In the rows, 128 means zero.
A single turn carries every row of the set below to another of its rows. Some are shown first; where does it send the rows asked next?
zonug: [128 149 168 120 165 136 141 109 129 125 121 170 128 113 134 150 124 151
 138 132]
bez: [107 105 131 141 108 132  96 162 125 144 154 142 102 105 128 130 108 110
 120 154]
Fara: [157 108 128 146 150  92 130 156 135 100 132 140  96 103 144 146 125 148
 134 145]
Suban: [125 128 142 158 114 121 158 136 107 167 103 126 104 153 105 137 125 143
 118  95]
bodu: [125 110 137 138 111 126 179 123 118 158  95 111  96 147 111 121 143 124
 111 104]
bul: [138  90 136 103 144  98 143 136 122 112 107 138  79 111 177 141 137 126
 121 154]
fet: [141  86 141 106 141 131 145 135 155  96 126 140  91 111 161 132 131 139
 109 142]
bog: [129 111 104 111 108 153 161 139  97 130 136 143 136 143 141 136 145  81
 102 111]
Bekir: [141 148 149 133 168 104 147 116 123 114 117 150 121 107 126 144 139 148
 161 146]
fam: [113 132 146 123 121 119 175 134 100 150  90 133  95 156  98 134 132 125
  94 109]
Peme: [125 141 124 123  95  87 122 125 143 126 121 106 126 145  98 137 132 104
 129 102]
duve: [132 117 126 144 116 116 164 139 118 147 116 133  86 153  97 143 146 134
  84  98]
mip: [115 150 131 113  98  88 122 109 132 136 116 114 128 153 102 152 139 103
 122 100]
gelu: [113 129 136 106  89  84 119 129 128 140 104 105 117 151 124 141 119  94
 121 107]
Vesi: [121 143 117 136 121 147 148 168  94 116 128 155 148 162 116 143 111 113
 123 122]
fol: [108 131 132 127 127 132 111 138 126 127 167 166 106 105  94 142 140 106
 102 154]
Bileg: [144  90 105 119 157 105 144 144 145 145  95 132 137 129 109 146 160  84
 124 143]
Tizar: [143 106 152 118 144  99 133 125  97 158 109 151 107  87 180 148 119 105
 133 128]
rofe: [129  98 100 139 102 155 143 146 111 134 136 133 135 160 157 144 142 114
 124 109]
bil: [ 84 113 143  94 118 138 116 122 120 138 139 153  92 124 130 141 141 103
 100 168]
lapim: [143  97 104 139 159 105 125 138 146 162 106 140 140 141 117 168 166 103
 129 130]
geveg: [125  96 135 121 145 118 136 137 125  90 110 134  89 119 185 164 129 116
 106 149]
rotaf: [135 114 137 145 110 113 164 150 102 163 106 129  99 134 102 127 115 111
  89  91]
guf: [130 130 167  99 152 120 137 127 105 135 121 186 118  98 149 155 108 111
  97 123]
pibon: [113 143 134 111  94  85 115 122 124 144 113 120 122 151 114 153 127  93
 112 100]
Lur: [135  96 120 117 157 101 140 161 130 153  76 133 140 132 113 137 125  81
 133 148]
nuluk: [119 136 122 116 117 157 169 140  91 134 118 145 158 142 126 123 121  87
 129 121]
beso: [126 150 154 140 170 124 154 115 123  91 111 139 130 105 131 150 130 125
 143 150]
Nuna: [142 147 150 109 166  91 142 121  96 131 122 180 112  91 135 162 138 113
 116 135]
manem: [ 91 120 145 118 123 149 126 123 137 127 134 128 107 122 117 115 140 123
 144 173]
mizak: [119 130 125 110  91  86 126 132 142 120 113 103 115 147 107 134 126  98
 117 109]
Kikot: [143 115 134 164 152 113 129 153 133  86 122 132 112 108 151 155 106 135
 133 144]
gine: [115 125 109 128 114 153 146 152 110 109 125 141 130 183 136 147 138 133
 127 130]
rumop: [123 111 119 125 162 106 119 142 133 162  86 150 135 163 124 174 149 115
 131 142]
luduv: [ 96 127 149 137 118 144 108 116 115 173 145 145 121 105 133 134 128 109
 142 150]
bel: [130 108 150 134 147 126 134 112 105 138 108 140 118  93 194 161 122  96
 126 128]
vima: [135 144 147 133 166 116 142 115 102 113 126 167 129  84 144 174 129  91
 103 127]
Gere: [154 118 143 148 151 126 129 141 155 103 146 153 114 107 134 147 121 160
 129 127]
Nitul: [138  89 159 106 133 128 138 133 123 141 112 146 108  90 181 131  98 110
 121 126]
felen: [127 109 125 119 160  95 123 168 119 155  77 152 134 154 115 162 123  94
 122 147]

pibon turns into mip
bog turns into nuluk
Now these:
Tizar turns into Nuna
geveg turns into bel
Lur turns into felen
bil turns into luduv
Gere turns into fet
rotaf turns into fam

A single turn carries every row of the set below to another of its rows. Some are shown first; where does it send the rows asked next?
danag: [126 122 117 119 106 148 122 115  94 127 121  94 119 125 136 100]
domi: [112 121 166 119 136 122 109 127 109 130 103  89 129 122 173 143]
Niva: [128 117 190 143 127 153 148 160 107 122 130 138 116  93 142 160]
Gokib: [123 130 116 125 122 104 146 118 133 141 177 103 100 131 136 121]
Vova: [139 102 125 150 118 118 133 172 163 125 100 131 149 121 143 143]
libo: [124  98 138 139 142 164 158 109 141  78 137 117 143 108 151 154]
nesem: [123  92 121 143 133 129 127 180 148 158 103 140 138 116 134 144]
Sis: [118  97 117 138 112 161 156 116 130 114 181 119 127 115 137 118]
ped: [121 143 149 142 112 100 185 143 120 102 147 104 124 111 129 154]
geze: [ 94 135 115 100 148 123 136 111 107 162 123 115 118 101 116 135]
Bif: [123  94 116 141 138 126 121 175 149 157  99 135 137 119 138 141]
Dosiv: [107 118 133 139 113 124 166 118 115  87 130  79 155 116 148 139]
fezo: [128 123 160 138 158 161 166 152 102 133 126 144  97 105 107 153]
Ketez: [ 96 112 126 114 141 166 158 124 105 143 135 140 129  84 104 140]
lotaz: [135 147 145 125 150  90 153 123 148 118 140 108 103 125 142 160]
Lof: [107 116 130 115 165 142 123 111 102 133  92  92 121 132 143 129]
Suk: [140 107 127 149 118 114 135 174 165 128  99 130 148 123 144 145]
zukur: [109  97 159 127 145 170 145 108 154 120 129 134 162 128 139 134]
Mur: [122 143 169 118 154 109 150 126 159 154 135 135 121 138 125 145]
toki: [140 138 138 135 103 148 152 146  95 132 147 128  94 108 108 118]

fezo turns into lotaz
Mur turns into domi
Now these:
Gokib turns into danag
Ketez turns into ped

